The rows below fall into families. The same turns and mirrors carry the whole set onto itself and the rows of a family onto each other. For each named row, which other rows are in its family? Write them in the order they are listed.
These 32 rows form 4 families of 8 rows each.
tipuz: [ 0.34,  0.44,  0.09,  0.09, -0.32,  0.26, -0.05, -0.06]
keres: [ 0.08,  0.10, -0.10,  0.02,  0.47,  0.04, -0.05,  0.04]
pud: [-0.26,  0.20, -0.01, -0.03, -0.28,  0.16,  0.40, -0.09]
mipa: [-0.11,  0.08, -0.23, -0.29, -0.31, -0.04,  0.27, -0.08]
zud: [-0.17,  0.02,  0.02, -0.48, -0.17,  0.01, -0.06,  0.17]
Tuf: [ 0.12,  0.46,  0.02,  0.05, -0.40,  0.43, -0.15,  0.00]
Tevu: [ 0.32,  0.26, -0.02,  0.33, -0.30,  0.13, -0.15, -0.17]
Vebon: [ 0.19,  0.37, -0.12,  0.05, -0.01,  0.26, -0.51, -0.17]
lokes: [-0.24,  0.12, -0.24, -0.09, -0.21,  0.07,  0.40,  0.03]
Kor: [-0.03,  0.21, -0.02,  0.15,  0.42,  0.23, -0.10,  0.20]
pip: [-0.35, -0.06, -0.01, -0.15,  0.03,  0.01, -0.21,  0.33]
bobug: [ 0.09,  0.49, -0.12,  0.06, -0.32,  0.14,  0.25, -0.20]
Napep: [ 0.01,  0.25,  0.11,  0.21, -0.51,  0.24,  0.13, -0.06]
kud: [-0.01,  0.10, -0.17,  0.31,  0.32,  0.21, -0.26, -0.13]
Meb: [-0.20,  0.00,  0.03, -0.23, -0.31, -0.15,  0.08,  0.22]
div: [ 0.06,  0.38, -0.13,  0.15, -0.45,  0.35, -0.29, -0.15]
feze: [ 0.15,  0.18,  0.03,  0.00, -0.30,  0.15,  0.32, -0.29]
boto: [ 0.14,  0.22, -0.47,  0.22, -0.27,  0.20, -0.32, -0.02]
Mel: [ 0.04,  0.06, -0.29,  0.17,  0.24,  0.32, -0.25, -0.30]
ronu: [-0.09, -0.14, -0.01, -0.01,  0.38, -0.03, -0.17, -0.06]
zuto: [ 0.00, -0.09,  0.24, -0.15,  0.17, -0.01, -0.11,  0.25]
bok: [-0.37, -0.02, -0.10, -0.42, -0.11,  0.19, -0.08,  0.06]
saruk: [-0.22,  0.14,  0.21, -0.28,  0.20,  0.03,  0.01,  0.19]
buf: [-0.16,  0.10,  0.10,  0.06,  0.35,  0.18, -0.28,  0.20]
sop: [ 0.05,  0.33, -0.44,  0.26, -0.06,  0.24, -0.32, -0.16]
Guna: [ 0.06,  0.22, -0.37,  0.09,  0.27, -0.03, -0.34,  0.06]
gid: [ 0.33,  0.26, -0.26,  0.08, -0.23,  0.14, -0.44, -0.04]
Veb: [-0.44, -0.07, -0.10, -0.25, -0.16,  0.06,  0.10, -0.02]
baral: [ 0.16,  0.14, -0.38, -0.02,  0.23,  0.14, -0.34, -0.22]
futif: [ 0.03,  0.06,  0.15,  0.16, -0.37,  0.28,  0.25, -0.16]
Vir: [-0.15,  0.10, -0.04, -0.25, -0.44,  0.09,  0.15, -0.28]
Vumu: [-0.14, -0.18,  0.09, -0.03,  0.05,  0.07, -0.25,  0.35]

Which other rows belong to the same family as bobug? Tevu, Vebon, Meb, ronu, saruk, Guna, Vir
Which other rows belong to the same family as Tuf? lokes, Kor, boto, Mel, bok, futif, Vumu
Which other rows belong to the same family as div? pud, pip, Napep, kud, buf, sop, Veb

